In the rows, zero is written as 128.
Each named move below is a turn or a mirror, shown by a few rows before and after it. Which moves, in which order, take the first row of each later pair to the second? The first pair is answered.
move K_100:
[170 134 140 141 116 165 171 124  86  60 151  95 124 114 162 104] |-> [171 103 136 137  80 179 156 126  91  82 159 116  89  99 136 124]
[101 110 139 146  90 175 132 134 131 109 141 147  94 108 151 132] |-> [ 97 147 142 151 132 163 149 132 126  89 136 122 134 123 179 105]
[131 142 108 125 118 141 140 132 106 114 128 127 112 156 134 147] |-> [131 143 105 122 121 139 141 134 106 116 132 127 113 155 134 148]
move K_370:
[132 147 106 133 122 130 137 111 145 113 131 140 132 101 154 124] |-> [137 132 113 120 120 114 126 116 147 139 128 158 112 102 121 143]
[104 124 115 128 135 120  84 117 139 142 127 124 159 140 138 134] |-> [105 125 113 128 133 118  86 120 140 143 130 126 158 140 139 135]
[128 146 131 141 169 103 138 137 123  96 108  97 131 125 116 115] |-> [132 133 136 130 164  87 131 140 125 115 107 109 119 127  94 128]
[120 118 125 124  90 160 113 117 136 152 139 129 101 134 108 154] |-> [113 132 119 137  94 182 127 113 130 125 141 110 121 136 142 133]
move K_818:
[134 124 124 109 123 125 109 104 138 172 123 137 122  91  92 137] |-> [150 137 128 125 103 155 151 116 111 118 134 119 117  75 111 115]
[142 128 118 129 120 139 130 133 138 129 122 137 144 132 138 145] |-> [145 131 120 128 125 134 139 134 137 123 123 132 148 134 140 141]
[114 126 122 126 139 115 102 118 150 148 124 125 148 142 132 119] |-> [115 121 115 138 105 155 119 122 138 117 134 121 130 117 143 116]
[159 136 144 112 123  98 179 159 127 112 126 136 108 123  82 123] |-> [142 115 132 104 120  97 138 151 152 158 119 154  99 127  71 147]
move K_586:
[166 127 108 145 104 166 146 124  85  82 122 135 123 114 111 119] |-> [149  97  98 134  98 157  98 116 113 141 116 161 108 119  86 147]
[ 95 146 150 133 145 141 130 132 153 106 134  79 164 133 160 106] |-> [ 87 122 148 117 147 116  91 126 176 160 128 103 151 141 128 135]
[166 173 168 108  98  88 177 152 127  75 140 136  99 147 148 145] |-> [113 134 115 123  53 151 112 128 172 109 143 158  98 135 182 165]
[145 102  93 143  84 159 111 121 146 154 126 122 112 154 119 149] |-> [179 131 130 128 119 111 157 140 113 133 120 110 113 164  91 138]

Each pair is two moves apart.
[138 140 135  90 148  90 156 114 111 137  98 114 151 158  91 134] |-> [152 132 139  99 113 117 180 125  92 105 110 112 125 134  87 132] -> K_818, K_586
[137 102 133 119 100 106 179 144 116 144 138 157 116 144  81 124] |-> [107  92 114 118 108 110 139 130 149 179 132 161 132 152  94 131] -> K_100, K_818
[128  99 153 102  84 107 145 154  77 150 150 132  87 118  92 154] |-> [134 141 168 105 135  80 174 152  67 121 144 100 132 138 116 127] -> K_818, K_100
[101 121 104 154 101 194 114 117 140 104 130 110 144 114 175 116] |-> [157 138 150 135 106 153 177 149  88  70 133 108 110 108 126 116] -> K_370, K_818
[135 134 143 123 111 147 101 148 122  44 114  98 150 109 149 105] |-> [150 122 152 116  96 140 111 156 112  48 117 109 124 100 121 117] -> K_370, K_586
[119 109 117 153  79 182 132 131 125 100 137 138 107 108 148 131] |-> [156 118 159 122 109 114 151 153 105 118 133 150  82 118  84 145] -> K_370, K_586
[164 139 130 127 112 152 165 137 117  90 143 127 114 127 123 131] |-> [149 118 113 130  91 169 139 130 132 115 146 142 104 122 119 145] -> K_370, K_586
[103  71 125 114 150 126  65 122 121 185 152 156 104 106 106 152] |-> [138 130 163 107 214  72 121 134  87 142 146 118 141 131 107 116] -> K_818, K_818
[116 152 123 121 136 130 118 131 155 117 120 118 150 115 143 126] |-> [134 157 136 118 136 121 143 141 139 105 119 115 142 112 130 122] -> K_370, K_586
[107 142 114 149 154 144 120 122 154 113 138 106 165 144 177  92] |-> [101  97 102 143 112 155  82 122 172 157 141 141 122 130 146 128] -> K_818, K_100
[102 101 118 127 113 170  92 138 109  94 203 128 120 149 174 111] |-> [ 88 106 117 120 151 130  65 130 129 133 194 132 144 175 168 116] -> K_818, K_586
[158 173 155 118 140 111 177 161 110  81 119 131 117 114 110 107] |-> [ 98 163 101 142 131 170 120 125 161  99 115 127 162 123 178  98] -> K_586, K_100
[146 142 144 111 124 100 152 141  98 113 137 145 115 124 113 134] |-> [139 123 133 117  95 128 141 141 105 116 142 153 101 108 114 140] -> K_818, K_818
[136  95 106 144 100 151 117 140 122 140 137 134 105 126 139 143] |-> [145 104 122 129 141  98 111 143 122 163 129 137 115 146 113 148] -> K_100, K_370
